(in the rows, 128 means zero)
Rotation paths and how fast each direction turns (deg/step)
Each turn is a multiple of 5 degrees from 10 to 175, or 0.
Each row of a path follows its step; steps can be skipped.
Rotation 1:
step 6: [134 134 121 138 115 130 133 130 130 128 125 123 118 124 126 133 140 126
 125 132 123 130 128 129 120 129 130 125 129 137 128 126 134 128 114 130
 133 126 138 133 133 124 126 128 129 121 134 123 130 121 125 123 119 124
 132 129 129 140 118 129 126 126 123 124 129 119 131 138 122 125 132]
step 12: [140 131 128 131 126 124 120 125 129 132 132 118 123 125 126 125 122 125
 116 125 130 130 124 133 127 136 129 127 129 134 132 140 138 136 131 125
 124 130 141 135 130 124 130 124 123 130 125 134 133 124 127 129 125 132
 121 123 134 120 130 127 143 124 130 124 122 134 122 130 118 125 135]
step 13: [143 118 122 128 122 125 131 124 126 130 134 130 124 122 132 129 122 127
 126 131 128 123 113 126 124 138 136 125 133 121 135 127 127 131 131 122
 133 125 133 128 130 138 123 126 134 124 132 137 131 127 123 129 123 133
 125 130 129 124 117 125 136 130 125 127 121 125 126 140 121 139 133]
step 14: [127 127 128 136 129 126 137 126 129 134 135 123 119 125 127 118 130 124
 116 130 129 129 121 127 135 134 134 132 136 121 130 127 129 125 134 127
 127 119 127 141 129 131 126 127 135 129 130 133 124 136 124 135 118 132
 119 133 129 133 132 129 130 129 132 124 117 142 122 136 135 127 124]
step 18: [138 126 123 134 114 131 126 124 125 140 127 131 123 134 117 128 134 133
 131 141 136 126 127 138 122 132 129 124 132 134 126 122 126 135 121 128
 137 135 129 128 134 117 128 131 140 124 126 126 128 124 129 121 123 125
 126 119 133 132 130 130 126 132 131 122 125 135 133 131 129 125 135]
step 19: [140 130 122 142 122 130 124 131 130 129 128 125 129 136 127 131 129 122
 125 135 127 126 129 120 127 134 119 134 120 126 135 129 125 136 125 132
 126 138 132 133 137 123 121 129 134 134 127 122 122 126 130 123 121 123
 134 135 127 127 118 133 137 131 136 135 126 136 131 137 133 123 131]
step 20: [135 124 116 137 119 124 129 127 121 125 127 120 127 129 128 124 137 128
 131 132 130 131 125 129 121 128 126 138 133 118 123 132 117 129 120 134
 125 135 134 127 133 134 123 126 124 122 126 123 128 139 132 128 124 125
 117 123 125 138 119 135 128 126 131 124 132 127 135 137 133 131 127]
step 23: [134 126 129 130 132 130 121 132 118 137 131 119 122 120 126 122 133 141
 120 130 126 135 122 124 126 121 129 123 127 130 117 126 130 126 126 124
 125 139 133 137 136 128 131 125 124 127 130 116 132 132 124 141 127 125
 129 130 127 129 123 129 129 121 130 121 117 127 134 124 121 119 132]
step 26: [131 128 123 135 136 133 125 134 126 134 133 126 119 128 133 127 128 122
 118 128 125 116 127 131 116 120 127 129 129 131 131 134 133 123 136 128
 122 129 133 135 126 136 131 132 129 123 124 136 123 130 132 135 115 132
 118 140 139 133 122 124 132 132 128 127 122 134 130 134 126 129 131]
[128 128 127 129 127 128 129 129 125 126 126 130 128 128 127 127 130 131
 129 129 130 128 126 129 128 126 129 128 128 128 125 127 127 129 127 126
 129 126 127 126 129 127 130 128 130 129 129 130 131 128 130 128 129 127
 128 129 127 128 129 127 128 125 128 128 127 127 128 130 128 130 129] | 155
[127 126 129 128 129 127 126 128 126 127 126 127 128 127 127 128 129 129
 126 128 127 130 130 128 128 127 128 128 129 128 130 126 128 129 126 130
 127 130 129 129 130 127 127 128 129 126 127 128 128 127 129 128 127 128
 130 128 129 130 127 129 128 127 131 128 131 124 129 127 129 128 127] | 25
[131 128 127 128 127 130 126 128 126 127 126 127 126 129 131 128 126 128
 128 125 128 128 126 127 128 126 128 127 128 127 129 132 127 128 126 126
 127 128 130 128 130 129 129 130 126 127 128 126 128 127 128 129 130 128
 129 129 126 127 128 129 128 127 128 129 128 128 128 128 129 128 128] | 100
Rotation 2:
step 3: [129 130 128 124 126 118 128 136 123 131 126 128 141 129 129 135 133 129
 126 119 136 132 128 132 130 133 136 132 127 132 127 127 133 135 120 135
 121 138 133 124 127 126 119 126 124 128 134 122 132 127 122 130 130 136
 124 131 127 123 141 140 125 129 128 130 135 131 136 134 120 133 130]
step 5: [123 142 121 131 136 130 134 125 113 130 122 133 135 129 133 133 131 129
 125 120 128 135 123 125 126 128 129 131 125 137 127 129 129 130 129 135
 127 130 142 118 124 129 126 133 127 132 124 131 121 122 121 120 127 131
 120 131 128 121 133 137 129 130 133 121 133 133 135 128 127 128 127]
step 10: [122 126 120 128 121 125 131 133 117 128 131 128 129 133 131 124 128 120
 117 120 130 135 132 140 118 133 134 124 132 124 136 128 131 128 120 128
 129 131 136 128 130 126 119 137 121 126 131 125 133 130 128 118 123 131
 130 125 128 124 135 136 123 127 135 134 123 139 132 128 128 130 130]
step 11: [130 133 115 127 127 132 132 128 113 121 138 126 131 128 128 136 123 131
 126 131 135 132 123 130 126 128 126 135 129 123 131 130 137 127 116 136
 131 125 141 134 127 128 127 123 122 132 124 124 132 125 126 130 125 128
 124 133 129 129 134 132 125 130 129 131 136 136 132 128 120 136 136]
step 15: [128 134 126 137 126 122 126 129 115 134 132 123 125 135 131 130 131 131
 125 120 124 129 125 132 130 120 131 129 133 126 134 123 131 131 119 138
 128 129 121 118 126 124 128 130 124 132 127 125 122 120 131 117 132 125
 121 128 123 121 125 133 131 125 120 128 123 128 132 138 135 126 139]
step 17: [137 126 126 127 123 132 126 132 111 132 126 126 129 130 130 129 126 120
 123 126 131 135 132 126 120 129 130 124 130 129 125 130 132 131 117 130
 132 131 132 125 123 123 123 131 134 126 129 117 129 121 122 129 135 126
 126 130 120 125 139 124 128 130 123 125 123 137 131 136 132 130 145]
step 22: [131 133 123 133 136 126 123 126 122 128 130 125 135 135 127 137 132 124
 128 122 127 128 127 137 131 125 128 131 128 127 126 125 122 137 117 132
 127 131 122 121 120 127 131 132 123 133 128 121 141 116 123 133 131 124
 124 117 131 129 130 138 134 125 131 127 124 136 137 134 125 133 126]
step 24: [124 129 123 124 137 134 127 123 117 129 126 131 128 129 134 132 125 120
 127 127 132 140 129 128 119 128 128 132 136 125 122 137 130 137 119 132
 136 133 133 122 123 130 130 133 121 126 131 121 130 131 124 126 131 119
 121 122 124 135 129 135 121 124 135 119 130 138 134 128 131 128 126]
step 25: [133 137 120 134 126 121 132 126 120 120 135 133 134 136 129 133 114 130
 123 127 133 139 130 129 133 125 125 126 133 131 126 125 127 125 119 131
 135 131 129 133 123 128 130 132 133 126 129 121 127 119 121 126 133 121
 121 114 121 130 131 133 123 126 123 125 134 128 129 130 135 130 132]
[125 129 130 128 127 130 129 128 126 127 129 128 129 127 128 128 131 127
 130 127 128 130 127 129 128 128 130 128 129 127 128 130 130 129 127 127
 128 127 129 128 129 127 128 130 128 127 127 128 126 130 128 127 126 128
 129 130 130 128 126 131 128 128 129 126 129 127 127 126 127 125 126] | 135
[126 127 128 129 130 129 127 128 126 128 128 127 129 130 129 130 129 129
 127 130 126 128 128 125 126 130 127 129 127 127 128 129 129 129 126 129
 128 130 129 127 128 128 128 127 128 127 129 128 127 127 129 131 128 128
 127 130 128 127 126 126 128 126 126 127 126 126 128 127 126 131 127] | 170
[129 129 126 127 129 128 130 129 129 127 128 127 131 131 130 126 128 129
 130 130 126 129 128 128 131 127 128 129 126 129 128 128 126 128 129 128
 128 125 128 126 126 128 128 127 126 127 127 129 128 129 128 128 129 129
 129 130 129 127 128 129 129 128 129 128 126 129 129 128 126 126 129] | 45
[129 126 128 128 129 127 128 128 128 128 129 129 128 130 128 130 128 128
 126 128 129 127 127 129 129 129 126 126 130 129 129 130 130 129 128 129
 128 127 126 130 129 129 130 128 124 128 128 128 128 130 127 129 130 128
 130 128 130 127 128 130 129 129 129 129 127 130 128 128 126 129 126] | 35
